In the rows, 128 means zero.
One turn sends every row of this set to another row. A few are shown first. Where does it send the rows asked after them?
J664: [ 90  96 158 134 147 135 103 115 117 120 150  99 112 122]
J48: [142 160 152 121 159 134 140 157 125 109 139  95  98 116]
J469: [144  92 140 142 131 126 100 134 118 132 153  83 116 153]
J657: [167 143 163 154 140 127 118 127 118 101 146 133  94 128]
J875: [145  69 151 135 155 133 128 136 123 133 142 100 101 136]
J807: [100 120 141 157 154 107 115 135 122 124 161 102 110 169]
J91: [141 165 150 122 153 134 135 156 125 110 141  92 100 121]
J174: [144 165 146 124 158 128 133 156 123 107 145  90 103 120]
J953: [132 135 149 142 131 110 126 105 132  79 150 120 100 113]
J126: [152  79 135 144 157 116 114 133 118 124 155  89 111 142]
J740: [141 111 142 124 175 123 155 149 112 121 129  84  88 142]
J933: [130 128 156 139 134 117 135 106 134  81 145 126  94 109]
J791: [ 94  88 154 135 161 129 111 115 117 117 151 103 109 117]
J926: [166 144 165 152 136 130 118 127 118 103 145 133  94 129]
J563: [166 140 164 153 141 128 122 126 118 101 145 135  92 126]
J744: [129 121 154 117 146 143 146 152 115 131 122  82  88 151]
J383: [137  83 156 132 129 144 113 138 124 141 140  94 106 148]
J153: [126 134 161 136 122 124 130 107 135  85 142 124  95 113]
J995: [ 99  93 146 141 162 120 104 112 114 112 158  96 114 120]
J952: [ 95 100 149 139 148 126  95 113 114 117 157  93 117 125]
J230: [ 94 102 158 146 165 123 140 138 130 131 146 119  95 156]
J210: [ 91 117 157 148 143 126 123 139 128 134 149 110 103 169]
J510: [145 126 127 133 166 109 134 146 106 115 142  70 100 153]
J824: [145 160 147 124 164 128 139 156 124 106 143  93 100 116]
J337: [165 142 166 152 138 131 121 127 118 103 144 135  92 127]
J512: [104 105 143 156 176 103 132 135 124 121 158 111 102 158]
J639: [128 139 154 139 119 117 122 106 132  83 148 118 100 118]
J349: [133 137 138 126 137 128 125 149 108 127 135  68 101 162]

J791 turns into J664
J875 turns into J383
J91 turns into J174
Now find these:
J953 turns into J933
J740 turns into J744
J657 turns into J563
J210 turns into J807

One turn sends every row of this set to another row. A few are shown first. Where does it send the rows asked after them?
J359: [186 163 145  90 125 165 109  99 128 116 122 123 116  95 148 140]
J128: [136 146 108  71 138 153 127 149 160 134 130 173 121 124 151 143]
J98: [185 166 140  98 118 174 107 115 118 115 132 135 117  90 152 144]
J848: [128 134 138 110 126 144 145 119 104 104 133 133 130 120 145 179]
J340: [189 160 139  98 120 169 109 101 120 112 128 125 117 104 145 140]
J853: [142 144 133  81 128 134 135 137 129 132 173 150 164 117 139 158]
J276: [130 139 100  95 112 156 101 100 158 124 108 153 134 108 164 162]
J175: [167 141 137 116 141 167 114 133 153 152 147 148 128 106 135 117]
J907: [187 165 141 101 121 170 107 104 127 122 137 125 123  89 150 141]
J778: [133 130 149  99 132 137 141 104 110 103 130 120 128 120 140 171]
J516: [146 143 132  86 148 138 129 150 133 121 167 149 161 117 140 166]
J678: [178 148 131 118 147 158 118 142 148 132 144 164 134 110 133 124]
J214: [131 135 137  97 128 142 141 104 108 100 129 123 134 124 134 177]
J672: [132 149 113  65 121 151 134 137 155 143 131 175 121 117 141 135]
J190: [134 133 109  86 117 145 106  87 160 123 107 138 129 119 163 157]
J333: [125 132 103  94 114 154 106  95 161 129 108 146 121 113 162 152]
J502: [120 143 116  69 136 160 135 140 163 151 131 156 121 118 143 145]
J660: [133 134 104  83 113 155  98  91 154 118 104 143 126 116 156 154]
J814: [124 136 143  95 130 144 147 115 107 108 137 122 127 114 140 178]
J125: [144 144 140  88 142 147 137 140 134 141 174 130 157 116 141 162]
J780: [170 143 138 117 130 153 121 131 141 141 150 164 135 105 125 114]

J359 turns into J778
J516 turns into J128
Now find these:
J333 turns into J907
J175 turns into J125
J672 turns into J780
J660 turns into J340
J848 turns into J276

